[[  1   1   0  -3   4   6  -9   0]
 [  8  37  18   9  -2  -9   0   1]
 [  0   0   0  -4  16  -3   2  23]
 [  1   0  -1   0  19  -1   1  10]
 [ -1   1   0 -12   3  -3  -9  -1]
 [  1  -1   3 -21   6 -12   0   0]
 [ -1   2   0  11 -10  -3  -8   0]
 [ -1  -1   0 -12   1 -11  12  -1]] yields 0

[[  2  -4   2   9 -26 -27  23   0  -2   4 -25   7  -1   1]
 [  4   0  -2 -30  13  32  -7   3  19   0  19   2   5  -9]
 [ 10  -3   3 -30 -14  22  26   3  -6  -2  16   2  -9  -4]
 [  9   6   6  -9  13   7 -17  -4  -5   3  11  -7  -2  41]
 [ -7  -2  -1   2   4  -6   4  -2  15  -2   3   3   0 -43]
 [ -8   0   1 -28  -5  29   0   3  15   0  20   0   3 -24]
 [ -2  -2  -1   8 -16  -3  12  -5 -25  -8   7   6   0  17]
 [  0  -4  -2 -15  33  41 -31   0  -1  -6  30  -7  -1   2]
 [-16   0   4  25  25 -11 -23  -2  27   7 -12   0   2 -16]
 [ -3   6  -3  -6 -14  26  -5  -7 -13   1  23  -3   0   3]
 [  0   1  -3  11  28 -36  14   5   8  -5 -25   2  -7   0]] yields 10

[[ 11  -5   9   1  -6 -38   7  -4 -19  -9   4  -4]
 [ -8  10   0   1  -6   7 -18  -4   3  15   2  -4]
 [ 13  -5   2 -18  -6 -38   7  -4   3  15   2  -4]
 [ -8  -5  13   1  10 -38   7  -4   3  15   4  -4]
 [ -8  -5 -21   0  -6 -38   7  -4   3  18   2   6]
 [ -8 -11   2   1  -6 -38   7   0   3  15   2  -4]
 [ -8   7   2   1  -6 -31  17 -26  41  29   2  -4]] yields 13

[[-21  -3   1  -5  -3  -9  19]
 [  6  -3  -6 -12  -5  -9  -9]
 [ 26  19  10  10   2  24  -9]
 [-21 -13  -1 -21   6  -9  32]
 [-15  -8   3 -25  -1 -16  15]
 [ 37  -6 -10  -4  12  18  -3]
 [ -3  -9  14   8 -11   1  13]
 [-14  -2  10 -11  12 -15  17]
 [ 37   0   3 -14   9  13   2]
 [-23   4 -19  13  -3  -1   7]
 [-12 -10   8  -7   8 -20  21]] yields 26

[[-36 -34 -28  35  41 -11 -13 -15  32  -1 -13  21 -26  22]
 [ 20  22 -29  34  40   6   7 -11 -35  38   6  20 -15 -14]
 [ 26  11 -32 -33 -22  43  32  34  -7 -10 -12  43  38 -24]
 [-36   8  39 -37 -17 -44 -21 -21  27  22   9 -43  -6  37]
 [ 44 -41  19  27  21  31  27  41   0  -8 -44   9 -26  18]] yields 26

[[-15   1   1 -14  24  -1  12   0   1 -10  -3   4   4   5  -9   5]
 [-16 -17 -17  -2  24   1  18  -8 -26   1  -8  12 -18  -8  -1  11]
 [ -9   0   0 -12  24  -4  -6  14 -21  18  29  -1  23  -4  31  -1]
 [-11 -18 -18   1  24   1   0  -1   6   5  -6   2   8   9  10  -7]
 [-11  -5  -5  -6  24   6 -18 -24  16  21 -18   4 -36   8  -3 -19]
 [-17   3   3  -8  24  -1  -5  -1   3 -15   9   6   1   3  -8  -4]
 [ -8  34  34 -16  24  19  15   5 -11  39  29   8  15  23  11   4]
 [  3  -2  -2   5  24  32  14 -15 -20 -24  32   5  13  42  11 -13]] yields -9
---
Input: [-10   0  21 -47 -25]
Output: -25
Input: [ 44 -10  -8  37  15 -14]
Output: -14
Input: [-28 -34 -35   6 -42 -52  42]
Output: 42
Input: [ 16  43 -22 -20 -43  27  36]
Output: 36
Input: [ 40  32  12  43 -33  34]
Output: 34
Input: [ -6 -24 -21  -3 -14   3  40]
Output: 40
Input: [-27 -23 -43 -42 -31 -32 -31]
Output: -31
Input: [-18   0 -41 -31]
Output: -31
Input: [  9 -27 -42   7 -38  -9]
Output: -9
Input: [  2  49 -25  13 -47]
Output: -47
---
[[-44  37  26 -17   1  27 -16 -28  22  21  11  14  25 -40]
 [ -5  11  37  -4  31  -9  49   0  43  48   4 -25 -37 -21]
 [ 31  11  26 -23 -39  20 -21 -29 -11  17  -1 -42  -7  11]
 [-42 -30  27  11  17  32  31  18  31  -9   2 -21  22 -29]
 [-39  12 -14 -40  16 -33 -34  12 -46 -33  -4  -6   5  31]] result: -5

[[-17  -4  -9 -12  -5  -1   4   9  -8 -10 -16   2  15  -7  -1]
 [-18 -12 -10   5   0  27  -9   6  -2   0  -7  -1   7   4   3]
 [ -7   0   4   6   1  28   2   9   4  -5 -13  -3   6   1   4]
 [ 10 -19 -18  -6  -1   7 -21   6 -11   1 -24  10   7  26  -2]
 [ -4  16  -4   1  -4 -18   6 -17   1  -4 -19   3 -10  -6  -1]
 [ -9 -10  10  -6  -3   9   7   3  10   5  -7  -2  -2   1  -8]
 [  9 -13   7   0   3 -15  -7 -25  -1   9  -2   3 -15  -5  -9]
 [  7  30  10   2  -1 -17  20 -38  29  -1  25   7 -31   2  -5]
 [ -2  -1  -2   8   1   5   0  10   2   3 -23  -7   6   6   0]
 [ 12  15 -18   7  -6 -31  17 -39  14   1 -46 -11 -27   8  -2]
 [  0 -33 -19   7  -1  31 -46  51 -36   0  -8   0  42   0  -7]
 [  3  32  -2  -1   1 -23  17 -27  24  -2 -16   1 -14  10   2]] result: -18

[[  9 -32 -34 -26  10   4  33  13 -22  25 -13  37   7]
 [ 12  29  -2  12 -16  13  16  13  24  -5 -21 -31   1]
 [ 21 -18 -35 -23  18   9 -12 -37 -20   1  25  28 -35]
 [ -4  -9 -24   2 -13  36  28 -36  31  -5 -20  -2  20]
 [-23  11  -1  30 -34 -34 -29   0 -23 -16  -8  -5  18]
 [-19 -16 -36  14 -16 -24  22 -12   6 -12 -23  22  33]] result: 12

[[ 27   2 -44  -8   1 -17 -27]
 [  9  -4  18   1  40 -21 -13]
 [ 29  21 -13  21   1  11 -16]
 [ 39  22 -14  32  -8   1 -27]
 [  6   6  19   4  45 -25  -3]] result: 9

[[ 10  13   0  15 -40   6  31   4 -29  18  13 -32  25  12]
 [-20 -27   0 -43  11  16   6  11  -5 -22   8   3  12  28]
 [ 23  18  16  19   9   2 -13   0   2  19 -13  19 -10 -13]
 [ 23  11   5  22  -5  33 -10  20 -20  26  31 -40  26 -10]
 [ 18  28  16 -29  -4 -10   0   8   5  -6  -3  13   5   7]
 [ -8 -14   6 -15  23  24 -50  -8 -27 -32  28 -21  12 -22]
 [ -5 -30 -25  21  17  20 -20 -11  20  11   5  23 -14   1]
 [ 41  42  35 -15   5   2 -27  29   1  -6   2  -6  24   0]] result: -20

[[ 11   2   7  13  -5  -5  -1   2 -13 -13  -5]
 [ 13  14 -12  11  -9 -19   5 -16  10 -13 -13]
 [  8   0 -25  -6  40  11   5  44 -31 -47  -2]
 [ 23  14   7   1  -9 -13   2  -2 -31 -19  -5]
 [ -6   2   9  -8   9   5   8  -7  14  -6  10]
 [ 13   4  -4   8 -15  -7  -1  -2 -22 -13   1]
 [ -8   9   4   1  -2  -3   8  -7   5  -9  -2]
 [ 25  36 -19  17  -2   7  46 -39  32  12  36]] result: 13
---
[[-583 -820   42 -462  185  143  277]
 [  66 -623 -362 -166  217 -156 -159]
 [ 546 -285   78 -112 -420 -729  -58]] --> -623

[[825 533  57 756]
 [454 733 651 646]
 [813 510 142 755]] --> 733

[[3277 7262 4676 2551 5866 2831 6970]
 [3922 9784 2424 4394 6066 5064 6053]
 [7440 9147 4114 4317 5509 8926 7588]] --> 9784

[[ 19   5  33  17  33]
 [ 19  34 -13  -1  -6]
 [ 48 -31   7 -39  28]] --> 34

[[108 153  93  91 197 195 119]
 [ 91 108 122 122 119 143 111]
 [103  55 122  93 184 123  89]] --> 108

[[191 225 316 787 673 298 808]
 [936 860 635 407 454 806 216]
 [762 859 881 554 402 750 336]] --> 860

[[895 850 391 767 539]
 [176 194 203 240 526]
 [791 962  92 665 576]] --> 194
---
[ 18 -17   5  13  37 -45] result: 13

[[ 23 -15  28   8 -32]
 [  3  30 -39 -16   4]
 [-31  25  30 -24  34]] result: 8

[ 51   0 -50 -47] result: -47

[  5  44  -6 -24  12  22] result: -24

[  6 -43   7   7   0  -1  10] result: 7

[[-34  41  22  19 -22  10]
 [  5 -25   9  43 -21 -18]
 [-28  34 -31  10  28   6]] result: 19

[[ 36  29  50  12  -5  36 -34]
 [  8 -13  -3  18  21 -14 -32]] result: 12

[  5  26 -27 -39 -21] result: -39

[ 19  44  -1  -4 -14  -1] result: -4
---
[-15  -8  -3   4  11  47]	4

[[ 25 -14  25 -17]
 [-12 -25  26 -14]
 [ -9   7 -29  47]]	7

[  3  -7  41  35 -32]	41

[ 18  -2 -14  15  45  15  -1]	45

[[ -1  17  23 -41 -35]
 [-30 -31   2  29 -30]
 [ 17 -11  24 -22   2]]	24

[ -4   6  -2 -45 -32]	-2

[[-11  -6  -3  13   0   6 -14]
 [-14 -40  -2  -1   4 -24 -34]
 [ 20  -2   4  -4  -7  23  10]]	-7
